In the data rows, the value 128 means zero.
Here are some points, each followed by its number:
c(225, 043, 184, 084, 117, 114, 159, 155, 212, 126, 135, 200, 125, 125,
  135, 205, 137, 107) 0
c(057, 229, 097, 142, 205, 123, 163, 152, 210, 184, 104, 157, 081, 185,
  107, 096, 129, 111) 1
c(066, 191, 141, 240, 125, 082, 129, 190, 220, 105, 147, 137, 176, 088,
  120, 141, 123, 163) 2
c(138, 158, 048, 148, 028, 191, 105, 087, 093, 177, 157, 133, 174, 118,
  073, 114, 084, 110) 3
c(033, 000, 137, 197, 144, 109, 101, 118, 115, 120, 174, 137, 130, 143,
  123, 164, 177, 123) 4
c(243, 112, 098, 185, 150, 255, 136, 117, 125, 146, 153, 129, 103, 129,
  141, 122, 152, 074) 5
c(060, 000, 095, 151, 087, 100, 086, 103, 146, 110, 105, 142, 127, 142,
  154, 128, 195, 108) 6
c(137, 160, 017, 170, 033, 105, 093, 123, 073, 096, 132, 110, 136, 113,
  137, 110, 117, 187) 7
c(067, 128, 169, 003, 147, 129, 090, 071, 143, 188, 146, 113, 180, 185,
  111, 128, 141, 097) 8
c(216, 099, 103, 066, 200, 214, 137, 102, 116, 165, 050, 087, 064, 138,
  100, 137, 107, 152) 9
c(100, 208, 082, 111, 026, 139, 192, 112, 082, 165, 138, 147, 097, 123,
  198, 169, 102, 152) 10
c(230, 115, 093, 202, 124, 220, 132, 067, 121, 180, 124, 137, 182, 107,
  079, 092, 145, 070) 11
c(012, 131, 234, 144, 146, 122, 096, 082, 064, 142, 140, 146, 131, 148,
  125, 090, 062, 126) 12
c(102, 055, 041, 166, 048, 104, 103, 061, 099, 141, 100, 172, 130, 125,
  151, 067, 127, 158) 13
c(066, 032, 052, 141, 103, 068, 085, 101, 122, 111, 075, 143, 076, 139,
  162, 121, 189, 102) 14
c(145, 184, 013, 136, 117, 124, 048, 169, 103, 083, 155, 145, 150, 059,
  118, 149, 108, 145) 15
c(181, 080, 129, 000, 114, 115, 143, 194, 195, 135, 151, 153, 158, 103,
  126, 064, 108, 112) 16
c(255, 050, 193, 123, 103, 083, 158, 113, 201, 116, 111, 154, 153, 127,
  118, 094, 109, 119) 17
c(105, 122, 133, 007, 191, 147, 129, 043, 161, 173, 127, 113, 201, 165,
  095, 121, 157, 117) 18
c(101, 168, 061, 198, 086, 176, 100, 142, 122, 188, 143, 174, 186, 179,
  047, 147, 117, 154) 19
c(203, 184, 102, 199, 114, 210, 181, 131, 047, 098, 143, 134, 152, 147,
  108, 196, 105, 096) 20
c(178, 197, 047, 205, 159, 181, 120, 188, 046, 100, 177, 145, 123, 149,
  158, 118, 150, 133) 21
c(150, 116, 064, 160, 021, 077, 075, 132, 076, 081, 087, 107, 134, 147,
  152, 110, 123, 189) 22
Which three points above are nearest to each new point, looking only along the 3 directions in which the numbered points spread most? Their numbers follow each, nearest first.
c(176, 056, 255, 171, 104, 120, 066, 157, 172, 152, 141, 140, 099, 135,
  114, 143, 121, 112) --> 16 0 17
c(196, 170, 059, 177, 157, 240, 084, 182, 114, 082, 172, 141, 101, 120,
  146, 140, 156, 095) --> 20 21 11
c(048, 072, 210, 122, 067, 146, 127, 159, 060, 133, 156, 155, 169, 138,
  216, 094, 116, 112) --> 4 2 14
c(255, 113, 155, 128, 139, 114, 211, 066, 139, 097, 163, 137, 139, 136,
  143, 117, 130, 166) --> 9 11 5
c(221, 130, 082, 165, 164, 255, 101, 117, 133, 122, 114, 139, 122, 179,
  119, 142, 144, 075) --> 11 5 9
c(079, 255, 200, 202, 109, 132, 182, 187, 137, 145, 080, 095, 139, 095,
  124, 152, 174, 131) --> 19 10 2
c(057, 169, 239, 128, 040, 132, 153, 157, 045, 109, 152, 131, 128, 116,
  173, 104, 109, 093) --> 2 10 12
c(194, 138, 079, 067, 043, 195, 104, 061, 144, 121, 076, 100, 181, 096,
  119, 140, 129, 096) --> 11 9 5
c(255, 108, 151, 208, 179, 102, 173, 089, 122, 133, 169, 084, 128, 101,
  159, 088, 161, 141) --> 11 5 9
c(028, 193, 095, 120, 085, 070, 090, 086, 212, 157, 125, 119, 169, 126,
  147, 175, 131, 130) --> 12 2 4
c(219, 175, 173, 090, 179, 042, 125, 168, 095, 029, 137, 102, 141, 182,
  135, 143, 125, 136) --> 9 16 11
c(187, 187, 153, 116, 207, 136, 207, 181, 126, 067, 156, 160, 065, 227,
  130, 124, 155, 111) --> 9 11 5
c(055, 175, 236, 132, 022, 130, 140, 138, 064, 123, 156, 129, 108, 133,
  176, 143, 102, 111) --> 2 10 12
c(099, 112, 088, 000, 099, 090, 154, 134, 090, 125, 133, 087, 156, 165,
  141, 121, 134, 114) --> 4 12 2
c(255, 121, 160, 130, 147, 116, 197, 068, 137, 092, 170, 145, 138, 151,
  146, 114, 133, 164) --> 9 11 5
c(164, 162, 127, 255, 159, 195, 096, 206, 172, 100, 151, 140, 176, 135,
  141, 116, 137, 140) --> 3 21 10
c(113, 205, 122, 140, 099, 162, 197, 179, 085, 120, 110, 112, 010, 083,
  138, 210, 147, 092) --> 3 19 10
c(056, 162, 243, 130, 029, 119, 133, 133, 054, 110, 137, 141, 099, 151,
  169, 119, 106, 123) --> 2 12 4
c(241, 110, 131, 170, 218, 053, 098, 168, 045, 179, 145, 115, 103, 167,
  122, 160, 128, 130) --> 11 9 5
c(010, 132, 231, 138, 152, 133, 091, 076, 068, 139, 144, 151, 129, 130,
  133, 100, 061, 119) --> 12 1 2
c(148, 149, 013, 169, 052, 090, 095, 129, 082, 101, 144, 128, 154, 095,
  144, 137, 121, 200) --> 7 22 15
c(182, 127, 018, 086, 201, 171, 048, 108, 097, 136, 104, 153, 133, 137,
  117, 147, 098, 089) --> 11 3 9
c(204, 127, 221, 131, 104, 112, 225, 125, 137, 085, 104, 197, 116, 185,
  089, 166, 065, 132) --> 9 16 11
c(144, 150, 031, 183, 069, 221, 125, 116, 046, 165, 166, 158, 111, 096,
  105, 115, 123, 133) --> 21 3 15
c(083, 161, 064, 133, 055, 056, 076, 122, 130, 120, 157, 176, 196, 152,
  072, 159, 108, 129) --> 2 10 19
c(064, 086, 060, 121, 074, 069, 055, 068, 174, 135, 150, 152, 097, 149,
  133, 185, 155, 131) --> 4 14 6
c(065, 230, 114, 154, 223, 106, 161, 165, 208, 170, 114, 155, 098, 183,
  107, 084, 115, 143) --> 1 12 8
c(096, 091, 103, 000, 108, 072, 133, 157, 086, 103, 134, 061, 142, 181,
  124, 105, 169, 131) --> 4 6 12
c(183, 200, 250, 053, 080, 127, 197, 169, 102, 096, 149, 156, 076, 094,
  127, 114, 137, 110) --> 9 16 11
c(235, 095, 155, 178, 187, 000, 105, 157, 066, 189, 133, 125, 127, 129,
  098, 135, 129, 136) --> 16 9 17
c(018, 156, 112, 203, 175, 115, 139, 081, 225, 174, 131, 076, 111, 099,
  128, 135, 126, 180) --> 12 2 1
c(019, 216, 201, 168, 173, 127, 210, 096, 092, 169, 124, 103, 141, 116,
  125, 130, 095, 077) --> 1 12 2
c(255, 118, 165, 127, 135, 109, 210, 058, 149, 104, 166, 150, 137, 142,
  148, 107, 127, 155) --> 9 17 16
c(122, 074, 100, 244, 031, 137, 150, 076, 101, 173, 094, 153, 104, 125,
  116, 065, 096, 147) --> 22 13 7
c(111, 123, 083, 077, 067, 141, 099, 164, 146, 043, 118, 098, 022, 095,
  165, 156, 135, 174) --> 13 22 4
c(101, 102, 112, 128, 001, 125, 130, 122, 114, 130, 093, 103, 151, 192,
  217, 136, 100, 166) --> 13 22 4
c(177, 087, 255, 194, 041, 141, 134, 146, 169, 151, 140, 043, 117, 140,
  088, 117, 133, 103) --> 16 9 17
c(182, 129, 027, 177, 158, 207, 043, 100, 086, 141, 123, 168, 126, 104,
  087, 091, 131, 112) --> 3 21 15
c(096, 076, 093, 020, 142, 061, 116, 194, 086, 116, 117, 053, 109, 156,
  082, 126, 178, 130) --> 4 6 14
c(174, 145, 133, 212, 219, 212, 086, 218, 156, 137, 090, 090, 149, 181,
  141, 134, 140, 141) --> 11 3 9
c(025, 011, 138, 174, 203, 124, 156, 161, 127, 113, 197, 099, 128, 124,
  132, 108, 090, 125) --> 4 12 2
c(095, 152, 086, 062, 000, 137, 125, 087, 144, 164, 121, 077, 138, 135,
  154, 159, 092, 139) --> 2 10 19
c(028, 065, 101, 177, 182, 111, 195, 085, 124, 097, 188, 106, 047, 144,
  126, 138, 088, 141) --> 2 4 12
c(118, 051, 209, 106, 051, 141, 011, 155, 151, 101, 117, 126, 137, 158,
  119, 116, 114, 142) --> 4 6 14
c(068, 181, 254, 123, 038, 139, 134, 148, 054, 110, 138, 140, 109, 137,
  170, 113, 107, 125) --> 2 12 10
c(178, 138, 056, 153, 208, 170, 041, 189, 112, 119, 063, 098, 119, 096,
  147, 174, 093, 138) --> 3 11 15
c(255, 108, 154, 152, 171, 137, 183, 070, 137, 089, 156, 129, 138, 166,
  152, 116, 146, 153) --> 9 11 5
c(170, 137, 071, 243, 153, 219, 071, 122, 095, 155, 120, 163, 111, 101,
  086, 061, 150, 117) --> 3 21 15
c(054, 176, 243, 141, 026, 126, 141, 145, 064, 117, 137, 136, 125, 145,
  178, 122, 119, 116) --> 2 12 10
